Each row is where one point has got to under a steady rotation. How many ticks took it there?
The counts run from 0 to 268.
[-1.25 -0.41  0.62 -1.20 -0.23  1.51  0.87 -0.24 -0.03  0.20  0.08 -5.46
 -0.65 -0.67  0.38  1.64  2.94  3.55  1.81 -1.52 -5.34 -3.65  5.88  1.23
  0.93  4.77  3.69 -3.30 -2.36  2.03 -0.18 -0.12  2.22  0.30  0.54  0.77
 -2.60 -0.26  1.75  3.42  2.78  0.88 -3.48 -1.05 -2.03 -2.60 -5.41 -0.40
  1.75  0.00  0.69 -2.16 -2.83  0.32  1.04 -1.67 -2.51  0.93 -1.07] -> 81
[-2.62 -2.20  1.42 -1.85  0.95  0.66 -0.44  0.24 -1.36  0.51  0.02 -5.28
  1.15  0.29  1.05  1.23  1.67  2.77 -0.24 -0.94 -5.71 -2.64  4.82  1.87
  1.32  5.89  0.68 -1.70 -2.15  4.16  0.73 -0.93  0.64 -0.50  2.23 -0.34
 -2.07 -1.03  3.10  4.35  1.79  1.23 -3.72  1.95 -1.43 -2.46 -3.05 -3.21
 -0.21 -1.75  1.45 -2.66 -2.18  0.61  3.26 -0.90 -1.80  0.94 -1.53] -> 137
[-3.92  4.18 -3.34 -0.97 -1.10  2.91 -1.64  1.11 -0.81  0.47  0.64 -2.92
  1.93  0.82  1.70  0.72  3.69  3.53 -0.15 -0.62 -4.93 -0.41  2.64 -0.12
  3.89  2.27  2.05 -0.09 -1.66  3.56  0.25 -2.64  0.47 -1.28  0.52  3.35
 -2.00  2.24  1.89  4.98  0.36  4.99 -1.11  0.94 -0.72 -0.71 -0.28 -0.42
  0.78 -2.27  4.54 -2.40 -2.79 -0.15  3.20  0.29  0.31  1.24 -2.38] -> 149
[-4.13  0.72 -3.95  0.37  0.57  1.46 -0.13 -0.05 -1.66 -1.89 -0.33 -5.09
  0.68 -0.27  1.06  0.04  3.72  1.61 -0.86 -0.38 -4.71 -0.79  3.60 -0.73
  1.20  5.06  2.21  0.21 -3.75  2.29  1.09 -1.96 -0.55 -2.13  0.58  1.62
  0.18  2.44  2.49  4.60  2.98  4.14 -2.63  1.56 -0.07 -2.49 -1.77  0.31
  1.21 -1.49  2.70 -3.10 -0.29  0.38  2.48  1.55 -1.27 -0.02 -3.74] -> 175
[-3.11  0.91 -0.59 -0.55 -0.77  0.31 -0.12  0.37 -0.75 -0.83  0.52 -4.50
  2.41 -0.10  2.68 -0.66  2.88  2.67  0.11 -2.08 -3.63 -2.79  2.33 -0.81
  1.71  6.81  2.59 -0.87 -3.06  2.41 -1.72 -2.57  3.28 -0.96  0.79  1.66
 -0.68  2.84  2.75  4.80  1.25  3.04 -2.35  2.55 -0.55 -2.92 -2.18  0.79
  1.10 -3.12  2.88 -3.21  0.04 -0.31  1.98  1.54 -2.34  1.02 -2.20] -> 96
[-6.14  0.48 -1.77 -0.44  0.05 -0.90 -0.92  1.48 -1.61 -2.32  1.68 -4.60
  3.44  0.22  0.10 -1.35  2.47  4.06  0.16 -0.64 -3.85 -2.29  3.69  0.20
 -0.06  6.07  1.24 -0.52 -2.67  1.98  1.29 -1.95  1.25 -2.15  0.96  1.29
 -0.80  1.61  0.78  3.28  2.90  1.65 -2.47  2.81 -0.79 -3.80 -1.81 -0.82
  1.47 -2.12  2.05 -3.00 -2.68  0.78  1.62  1.79 -1.86  1.65 -2.40] -> 197
[-4.73  0.99 -2.25 -1.80 -1.57  0.82 -1.08  0.08 -2.33 -1.87  1.90 -4.38
  1.22  3.19 -0.28  0.37  1.58  3.31 -1.62 -1.40 -3.96 -0.27  3.05  0.31
  4.26  5.96 -0.54 -1.22 -1.77  2.77  0.89 -1.66  0.33 -2.64  1.79  1.35
  0.09  4.00  2.27  2.85  2.56  3.23 -1.08  2.09 -1.38 -3.37 -1.15 -0.38
 -0.52 -1.86  3.91 -2.95 -1.43  0.94  0.75  2.05 -0.64  0.17 -2.28] -> 13
[-3.92 -0.40 -2.10  0.52 -1.46  1.21  0.04  0.34 -1.86 -2.51  0.28 -5.71
  1.71  1.03  0.75 -1.78  3.78  2.89  1.54 -0.08 -4.03 -1.46  2.73 -0.68
  1.07  3.71  3.86 -1.36 -3.24  0.44  1.16 -0.95  1.54 -2.58  2.24  2.80
 -0.05  2.93  2.31  3.64  4.64  3.59 -2.53 -0.61 -0.25 -2.20 -4.11 -1.36
  0.86 -1.08  2.38 -2.02 -0.31  1.21  1.35  1.76 -1.52 -0.37 -3.47] -> 19
[-3.77  1.28  0.67 -1.41 -1.21  2.51 -0.43  0.27 -0.74  0.69  2.59 -4.43
 -0.41  1.18 -1.43  0.31  1.20  5.55  3.32 -1.41 -4.94 -1.24  4.52  2.99
  3.12  2.72  0.77 -2.82 -1.81  2.78  0.60  0.22  1.38 -1.46  2.38  0.92
 -2.93  1.11  0.67  2.21  2.52  0.57 -0.97  0.06 -3.90 -3.25 -3.09 -1.65
 -0.96  0.25  3.16 -2.26 -4.57  0.14  0.64 -0.84 -0.80  1.22 -1.60] -> 5
[-4.75  0.96  0.51 -2.48 -1.90  0.13 -0.21  1.86 -2.79 -2.84  1.77 -4.48
  1.85  0.18 -0.98  0.95  3.06  4.40  0.41 -0.73 -5.00 -1.53  5.41  1.42
  0.81  4.41  3.16 -2.31 -1.12  0.98  1.73 -1.16  0.48 -2.32  1.61  2.23
 -1.61  0.86  0.82  1.34  5.02  1.14 -0.35 -0.19 -1.96 -3.11 -4.14 -2.26
  0.39 -0.28  1.28 -2.02 -2.76  0.89  0.80  0.96 -1.70  0.05 -1.01] -> 221
[-0.98  2.17  0.87 -1.48 -2.10  3.90 -0.65 -0.03  0.88  1.41  1.56 -4.10
 -0.27  0.35  0.40  0.03  2.30  4.49  3.44 -1.16 -4.94 -2.71  3.85  0.96
  4.54  2.79  2.86 -2.21 -0.86  2.45 -1.80 -0.49  3.70 -0.05  0.95  1.33
 -3.72  1.15  1.85  3.30  1.32  2.75 -1.73 -1.24 -2.86 -1.92 -3.95 -0.67
  0.85  0.12  2.83 -1.08 -3.33  0.02  1.54 -1.85 -0.86  1.63 -1.14] -> 105
[-4.30  0.08  0.16 -1.79 -0.86 -2.36  0.18  1.69 -2.68 -1.78  0.10 -5.01
  2.28  0.66  1.46  1.13  2.92  4.33 -0.36 -2.26 -4.39 -1.82  4.31  1.48
  0.25  5.35  2.89 -2.17 -2.75  1.40  1.35 -0.85  0.81 -1.69  2.58  2.04
 -0.11  0.64  1.25  3.85  2.84  1.45 -1.84  1.31 -1.06 -3.11 -2.52 -1.37
 -0.31 -2.74  1.94 -3.13 -0.86  0.67  1.95  1.95 -3.06  0.76 -1.05] -> 39
[-3.98  0.80 -2.29 -0.82  1.29  2.13 -0.63 -0.06 -1.31  0.21  1.98 -3.96
  0.32  2.57 -1.52  1.96  1.13  2.88 -0.80 -1.79 -4.50 -0.95  4.27  2.00
  2.72  5.40 -1.46 -1.55 -2.50  4.88  1.46 -1.13 -0.87 -1.01 -0.17  0.94
 -1.88  2.27  0.75  3.88  1.43  0.86 -2.10  2.64 -2.20 -2.15 -1.72 -0.15
  0.72 -1.73  3.41 -3.36 -4.96  0.40  1.63 -0.53  0.14  1.75 -2.84] -> 191
[-2.32  0.94 -0.48 -0.05 -1.94  2.57  0.17  0.59 -1.58 -1.41  0.10 -5.59
 -0.34  0.35  1.56 -1.02  3.43  4.13  3.29 -0.18 -4.65 -1.24  3.75  1.02
  2.10  2.73  4.59 -2.33 -2.52 -0.14  0.29  0.12  2.44 -1.97  1.85  2.18
 -0.69  2.14  1.66  3.73  3.41  3.85 -2.28 -2.02 -1.63 -3.11 -4.84 -1.86
 -0.49  0.98  2.83 -2.09 -0.63  1.30  1.47  0.62 -1.88 -0.72 -2.11] -> 22
[-3.68  2.29 -1.95 -1.88 -0.43  1.26 -0.01  0.75 -0.77 -0.54  1.42 -3.45
  2.71  1.88  0.56  2.06  2.96  2.00 -1.79 -2.42 -3.89 -1.54  3.27  0.25
  2.43  6.51  0.73 -1.42 -1.99  4.38 -0.35 -3.22  0.97 -0.79 -0.28  2.81
 -1.57  3.17  1.37  4.06  1.53  1.76 -0.40  2.45 -1.19 -1.08 -1.31  1.46
  2.03 -4.32  3.21 -2.60 -2.33 -0.58  1.82  0.81 -0.52  1.84 -2.30] -> 92
[-2.51  1.25 -1.39  0.73  0.42  3.68  0.55  0.06  0.03  0.55  0.30 -4.84
 -1.58 -1.04 -0.07  0.43  3.36  3.59  3.72 -0.35 -5.36 -1.45  4.55  2.56
  1.01  1.63  3.51 -1.88 -3.57  2.25  0.89  0.07  0.57 -0.72  0.27  2.07
 -2.26  0.68  0.64  4.18  2.73  1.87 -2.29 -0.98 -2.79 -2.22 -3.86 -0.75
  0.67  0.92  2.87 -2.74 -3.68  0.18  2.09 -1.47 -1.13  0.68 -3.04] -> 183
[-3.50  2.10  1.05 -2.72 -1.65 -0.10 -0.47  1.45 -1.19  0.52  1.26 -3.93
  1.07  1.36 -0.55  2.69  1.95  6.46  1.26 -2.64 -4.65 -1.78  5.20  2.78
  2.39  2.73  1.54 -3.60 -1.19  2.58  0.81  0.05  1.34 -0.82  2.33  2.04
 -2.99  0.44  0.71  2.81  1.89  1.06 -0.45  0.06 -3.26 -2.01 -2.67 -1.40
 -0.89 -1.44  2.72 -2.33 -4.36  0.30  0.77 -0.46 -1.81  1.53 -0.07] -> 244
[-1.65  1.80 -2.83  0.51 -0.20  1.93 -0.60 -0.55 -0.39  1.02 -0.43 -3.90
  0.11  3.64  0.39  1.43  3.01  4.24  0.22 -2.00 -3.54 -2.44  2.51 -0.13
  4.80  2.81  0.56 -2.91 -2.42  3.53  0.58 -0.49  1.36  0.33  1.01  3.25
 -2.02  3.27  1.51  5.80  0.01  3.88 -3.50 -1.11 -0.60  0.36 -3.39  0.64
  0.94 -1.40  4.28 -1.83 -3.61  0.41  1.15 -1.50 -0.18  1.54 -1.64] -> 51
[-1.88  0.41 -0.83 -2.42 -0.03  1.83 -0.64  0.21 -1.93  0.14  0.19 -3.99
 -1.21  3.74 -0.71  3.90  1.75  3.41 -1.51 -1.56 -5.04 -1.23  4.80  2.79
  4.39  5.02 -0.55 -3.07 -1.28  3.43  1.35  0.09  0.25 -0.52  0.82  1.15
 -1.40  2.52  0.95  3.88  0.85  1.84 -2.14  0.04 -2.07 -1.43 -3.91 -1.10
 -0.42 -0.25  3.33 -2.71 -3.51  1.21  1.48 -1.09 -0.82  0.19 -0.23] -> 31
[-2.62  4.01 -2.41 -1.04 -1.17  2.50 -0.49  1.31 -1.87 -1.44  0.04 -3.10
  0.90  3.12  1.13  2.43  4.07  3.11 -0.54 -0.74 -4.16 -0.77  3.10  0.96
  3.91  4.48  2.99 -1.90 -1.50  1.15  0.68 -1.71  1.31 -1.26 -0.72  3.23
 -0.32  4.61 -0.05  4.84  1.21  4.50 -0.89 -0.64 -1.27 -1.08 -3.09 -0.33
  0.24 -0.61  4.25 -2.99 -2.06  0.87  2.21  0.85 -0.60 -0.40 -0.98] -> 229
[-1.38 -0.67 -1.21  0.79  0.65  1.59  0.02 -0.30 -1.20 -0.29 -1.69 -5.22
 -0.27  3.12  1.75  1.06  2.85  2.93  0.69 -1.45 -4.15 -2.34  2.22  0.67
  2.73  5.04  1.43 -2.59 -3.84  2.27  0.79 -0.08  1.77 -0.65  0.85  1.55
  0.23  3.32  1.65  6.41  0.73  3.01 -4.27  0.15 -0.46 -1.27 -4.34 -0.89
 -0.23 -1.00  3.62 -3.40 -0.72  0.93  2.46 -0.08 -1.45 -0.26 -1.81] -> 234
[-3.98 -0.96 -0.05 -1.98 -1.82 -0.88  0.60  0.02 -1.38 -0.16  1.20 -5.77
  1.02  0.09 -0.87  0.58  2.11  5.09  0.50 -3.19 -5.17 -2.00  5.10  0.80
  1.73  2.98  1.98 -3.13 -2.56  3.04  0.79 -0.10  0.49 -1.16  3.87  2.42
 -2.57 -0.46  2.73  1.16  4.76  0.56 -1.86 -0.07 -1.85 -2.75 -2.62  0.02
  0.08 -2.35  1.61 -1.46 -2.77  0.15 -0.66 -0.21 -2.16  1.78 -2.13] -> 61
[-4.43  0.50 -2.65 -0.04 -1.23  0.19 -1.08  0.72 -2.56 -3.24  0.65 -4.84
  2.58  1.82  0.55 -1.31  3.28  2.99 -0.09  0.07 -3.44 -1.86  3.16 -1.21
  1.91  5.78  2.55 -1.03 -2.26  0.92  1.36 -1.72  1.23 -2.37  1.27  1.99
 -0.01  3.32  1.92  3.80  3.59  3.95 -2.76  0.70  0.25 -2.58 -3.53 -1.01
  1.20 -1.23  2.39 -2.12 -0.60  1.67  1.30  1.92 -1.19  0.07 -2.05] -> 17
[-4.39  2.02 -0.49 -1.25 -1.18 -1.55  0.40  2.71 -2.16 -2.21  0.51 -4.51
  3.12  0.09  1.58  0.61  3.98  5.12  0.60 -1.72 -4.13 -2.06  4.48  0.88
 -0.49  3.65  4.47 -2.32 -2.40  0.68  1.38 -1.50  1.59 -1.42  2.20  3.42
 -1.09  0.61  0.51  3.66  2.98  2.37 -1.19  0.44 -1.52 -2.12 -2.92 -1.07
  0.59 -2.51  1.82 -2.64 -1.85  0.55  1.88  1.74 -2.53  1.03 -0.87] -> 41
[-2.43 -2.01 -1.65 -0.52  0.31  1.86 -1.22 -0.69 -1.67 -1.11  1.19 -5.05
  0.22  3.36 -1.58  0.29  1.53  3.09 -0.91 -0.40 -4.37 -2.47  3.92 -0.04
  3.25  5.87 -1.17 -2.31 -1.98  3.30  1.83 -0.54  0.76 -0.97  1.08  0.14
 -1.42  2.25  2.06  3.10  3.31  1.90 -4.01  0.25 -1.09 -1.90 -5.04 -1.77
  1.36 -0.12  2.22 -1.73 -3.67  1.88  0.30 -0.86 -0.30  0.75 -1.83] -> 214
[-1.49 -1.27 -1.73  0.12  0.17  0.48 -0.78 -1.60 -0.28  1.16 -0.49 -5.31
 -0.64  3.14  0.37  1.00  1.36  4.47 -0.22 -2.52 -4.00 -2.83  3.18 -0.20
  4.46  4.18 -0.71 -2.88 -3.33  3.59  0.29  0.49  1.31  0.03  2.12  0.95
 -1.39  2.26  2.92  4.81  0.45  2.69 -4.53  0.35 -0.74 -1.49 -3.32  0.30
 -0.01 -1.19  3.58 -2.16 -2.16  0.84  0.53 -1.49 -1.49  2.06 -1.54] -> 54
[-3.78  2.58 -1.43 -2.60 -0.67  1.26 -0.41  0.55 -0.93 -0.25  1.71 -3.10
  2.37  2.13  0.14  2.65  2.80  2.31 -2.78 -2.52 -4.09 -1.66  4.08  0.29
  2.63  6.47  1.01 -1.61 -1.45  4.37 -0.09 -3.00  1.24 -0.54 -0.60  2.65
 -1.78  2.75  1.07  3.53  1.45  1.96 -0.54  2.36 -1.46 -1.44 -1.45  1.39
  1.98 -3.68  2.68 -2.49 -2.80 -0.56  1.68  0.17 -0.66  2.07 -1.60] -> 91
[-2.88 -1.75 -1.14  0.39 -0.14  1.84 -0.78 -1.05 -0.07  0.39 -0.28 -6.15
 -0.26 -1.23  0.21 -1.58  1.95  3.78  2.42 -0.56 -5.83 -2.66  3.99 -0.10
  2.02  2.20  1.54 -1.46 -2.70  3.36  0.81  0.05  0.33 -0.91  2.91  0.65
 -2.60 -0.84  3.69  3.82  3.36  2.48 -4.79 -0.15 -1.19 -2.75 -3.30 -1.97
  0.76 -0.17  1.74 -1.50 -2.77  0.89  1.71 -1.30 -1.12  1.53 -3.04] -> 159
[-4.94  2.54 -1.00 -1.13 -1.45 -0.80  0.39  2.47 -1.75 -1.40  0.47 -4.18
  3.00  0.20  1.51  0.70  4.31  4.90  1.17 -1.32 -4.21 -1.81  4.14  0.93
 -0.15  2.62  4.57 -2.43 -2.61  0.98  1.49 -1.41  1.29 -1.27  1.96  4.36
 -1.34  1.05  0.08  3.64  3.05  2.40 -0.98 -0.39 -1.38 -1.44 -2.89 -1.01
  0.59 -2.73  2.31 -2.06 -2.12  0.40  1.59  1.47 -1.98  0.77 -1.55] -> 42
[-3.22  1.37 -3.09 -0.06 -1.48 -0.91 -1.26  0.78 -1.65 -1.61 -0.51 -4.57
  2.86  2.34  1.31 -0.02  3.52  4.20 -1.19 -1.30 -3.54 -2.57  2.90 -2.11
  3.09  4.78  1.79 -1.53 -2.42  1.57  0.95 -1.55  1.90 -1.07  1.88  2.81
 -0.29  3.06  2.73  4.51  1.46  4.59 -3.23  0.74  0.81 -1.37 -2.50  0.98
  1.34 -2.80  2.81 -1.91 -0.72  0.95  1.11  1.23 -1.70  1.48 -1.54] -> 254
[-1.27  1.44 -0.84 -2.36 -1.83  2.23 -0.42 -1.01 -0.72  1.35  0.56 -4.62
 -2.22  1.96 -1.33  3.42  2.04  4.11 -0.26 -2.94 -5.63 -0.95  5.70  1.65
  5.35  3.45  0.78 -3.42 -1.43  4.13 -0.23  0.09  0.22 -0.23  1.53  1.87
 -2.58  1.68  2.48  2.20  2.13  2.15 -1.12 -0.95 -2.56 -1.82 -3.42  0.71
  0.18  0.06  2.67 -1.70 -3.44 -0.27 -0.03 -1.88 -1.25  0.83 -1.20] -> 267
[-2.76  4.03 -1.33 -0.37 -1.99  1.52  0.40  0.81 -0.73  0.35 -0.20 -3.99
 -0.04  0.99  1.82  1.49  3.63  5.16  2.46 -2.31 -4.09 -1.14  2.87  1.37
  3.06  1.45  4.00 -2.49 -2.59  1.29 -0.37 -0.42  2.02 -0.95  1.89  4.05
 -1.12  2.71  0.61  5.12  1.00  4.08 -0.57 -0.71 -2.00 -1.17 -2.14  0.30
 -1.21 -1.07  4.36 -2.41 -1.90 -0.33  1.59  0.49 -1.44  0.87 -1.47] -> 46
[-4.49  1.35 -0.03 -1.63 -0.92 -2.36  0.12  2.01 -2.31 -1.87  0.41 -4.71
  2.88  0.35  1.42  0.99  3.70  4.72  0.16 -1.77 -4.38 -2.05  4.32  1.33
 -0.20  4.76  3.77 -2.59 -2.52  1.06  1.39 -1.15  1.66 -1.62  2.39  2.58
 -0.68  0.58  0.67  3.87  2.94  1.78 -1.45  1.13 -1.10 -2.60 -3.04 -1.19
 -0.13 -2.59  1.62 -2.87 -1.58  0.42  1.88  1.74 -2.65  0.69 -0.40] -> 40
